rotation ticks, each row followed by its count of ticks
The counts run from 0 to 506.
[23,-3,14,22,-14,10,8,-14,-10,16,-8,0,-4,3,-33,-15,-17,9,-12,-16,-2,-1,2,31,11,-15,-5,16,54,7,-7,15,-2] | 278
[13,-16,15,0,-10,-12,-9,-17,13,23,8,5,-12,-25,-24,-4,21,-16,22,-6,0,20,7,3,-3,-20,-35,18,28,20,-2,30,5] | 275
[30,2,11,39,12,23,-35,-20,-20,7,3,15,13,6,-21,-5,2,11,3,12,3,-10,1,-8,-1,4,-4,15,31,10,3,-31,-11] | 172
[10,-23,-11,17,-4,-19,0,-27,-8,20,7,5,14,-26,-15,16,3,-26,-21,-3,11,23,-38,17,20,-15,-11,-3,33,2,11,17,2] | 437
[-1,-8,-16,-14,6,18,-9,-46,3,5,-7,16,-21,-11,3,7,6,-40,19,-7,0,18,-18,-12,-16,-17,-31,-3,-10,-4,27,-5,-3] | 326
[25,-9,14,31,8,8,-39,-23,-18,7,7,8,20,4,-22,6,8,-2,17,16,7,-2,-7,-17,-6,11,-12,18,30,23,-1,-20,-12] | 171
[19,-17,0,7,-3,8,17,-43,-9,10,-17,-15,8,5,4,27,-16,-27,-20,2,-4,34,-18,23,-4,16,-13,3,20,9,-26,18,-9] | 384
[18,-4,4,37,10,24,5,-29,11,2,-16,19,-13,23,7,-15,-5,-20,2,25,-13,7,2,15,-17,4,-11,22,16,-24,-21,-30,2] | 388
[-3,-5,-19,-13,-12,9,-20,-33,-8,-18,15,38,26,5,10,-14,14,-8,22,19,-11,3,-26,8,7,-9,-25,4,18,-18,29,-5,8] | 497
[16,-1,7,14,-5,7,-16,-38,-15,11,-4,-18,14,-25,-5,3,1,10,27,-25,2,11,5,29,-6,-18,-13,1,46,9,3,-1,-19] | 263
[15,-15,-8,30,-13,6,8,-15,11,-11,-9,22,-11,-6,16,-33,0,-3,-8,19,-24,8,7,29,-14,1,-9,26,21,-41,7,-16,4] | 135
[11,-4,-1,6,4,15,-22,-37,-3,-8,-1,32,-18,-4,-21,-12,13,26,-13,-12,-15,-2,9,-7,11,-30,-28,-5,-1,-2,39,8,-12] | 419
[14,-27,14,-12,6,-1,-14,-51,1,4,8,-9,-8,-17,-7,-13,25,1,30,-14,7,10,13,8,-1,-25,-21,-1,23,3,-9,-1,-25] | 261
[34,-34,13,-10,-16,4,-3,-25,-1,2,24,12,-34,-14,-12,-31,21,19,-18,-3,-27,-5,22,-6,-8,3,-12,12,6,-9,16,13,-9] | 45
[22,-19,-11,15,-16,-34,8,-34,-22,19,11,-9,-7,-15,0,15,-4,5,-26,4,-9,13,-30,22,9,4,-22,10,25,6,10,18,-1] | 369
[25,-24,-7,-10,-11,-5,8,-19,0,-4,16,34,-23,19,-4,-29,12,-9,-25,30,-14,0,-1,-12,6,19,-19,24,0,-19,-2,-2,5] | 297
[9,16,-14,-14,-14,28,-11,-29,-16,4,-10,23,-14,-8,-1,-18,-4,13,22,-21,-8,0,11,13,-12,-18,-25,6,14,-14,43,-12,-10] | 338
[16,-27,-2,7,14,-9,-14,-55,-6,6,-5,-7,-19,-15,-2,-7,13,-10,5,6,29,8,-4,-9,0,-8,-27,8,15,1,-12,-25,-31] | 7
[30,6,4,27,10,34,-25,-25,-29,0,-2,23,16,13,-19,-8,-5,16,-8,5,0,-16,5,2,8,5,6,4,29,-1,10,-32,-16] | 173
[16,-7,0,-1,5,17,-19,-42,-24,6,0,-7,41,-20,4,31,-1,-18,7,-10,6,24,-16,-1,-4,8,-4,-10,24,17,15,-2,-22] | 250
[23,-26,16,37,5,10,-11,-11,6,0,4,8,24,-12,0,10,8,-28,-27,24,-10,26,0,-17,-11,33,4,15,19,4,-13,-2,-10] | 305
[17,4,-20,-20,8,4,9,-52,-12,26,-8,19,-24,-6,-10,9,-2,-16,15,-17,12,17,-10,4,7,-23,-33,-8,8,4,13,7,1] | 19
[20,-17,-4,19,4,5,16,-49,-1,11,-20,-19,-15,-6,4,23,-15,-12,-32,-7,-10,28,-10,20,-2,6,-14,0,13,-2,-13,12,-21] | 383
[15,-13,19,29,-7,-8,-13,-14,8,24,3,0,-18,-22,-31,-10,10,-5,14,-8,0,9,5,13,1,-24,-26,22,41,16,-5,23,4] | 276
[20,23,-7,3,15,26,-3,-29,13,5,-19,42,4,-9,13,-8,19,-1,17,-9,-5,22,38,8,4,-12,-25,-6,4,-13,9,-11,-10] | 16
[27,-2,-28,9,-10,14,26,-21,-9,6,-8,26,-3,-6,20,-11,-14,-11,-36,13,-13,12,-8,22,4,19,0,2,12,-34,20,-20,0] | 376
[14,-14,-3,-1,1,24,-17,-48,-18,-10,4,10,-17,-14,-6,0,0,16,-20,-18,-15,2,-8,-11,-5,-6,-13,-12,-4,-2,47,2,-28] | 487
[34,-35,16,19,-1,16,-6,-11,-3,8,28,17,22,-12,-17,-28,15,-11,-13,10,-15,0,3,11,1,10,22,7,37,-15,-13,-6,2] | 119
[16,-5,9,-1,-1,34,-6,-4,12,4,3,38,26,-19,-9,-32,20,-28,25,-6,-5,9,27,8,-2,-9,-2,5,33,-20,3,-8,6] | 268
[17,-12,-6,-25,6,3,7,-52,-7,24,0,8,-20,-5,-18,11,10,-26,19,-17,21,14,-7,-2,7,-17,-30,-3,13,14,-9,13,0] | 20
[15,-24,2,0,8,14,-10,-40,-15,4,0,2,8,9,-16,29,-3,-24,-29,12,8,22,-23,-28,3,20,-17,0,3,26,-5,17,-20] | 236
[14,-20,-1,19,10,-11,-14,-51,10,-6,1,9,-24,-7,19,8,20,-1,3,22,-15,17,-5,-8,-11,-1,-39,16,-13,-9,4,-9,-9] | 313
[23,-10,7,9,4,44,7,-12,4,5,-6,36,-16,16,-13,-17,-5,-36,-10,14,-14,4,12,-21,-18,22,-3,17,6,-10,2,-17,2] | 469
[23,-14,0,8,23,7,-24,-46,-4,11,12,28,-16,-24,-14,-10,28,5,-2,-10,0,1,7,-21,3,-16,-16,-13,-5,-3,31,-9,-14] | 179
[18,-8,0,14,-6,11,17,-4,11,22,-9,19,20,-9,-4,7,-1,-51,-6,15,-1,35,1,8,-6,21,-11,17,33,-2,-20,7,17] | 453
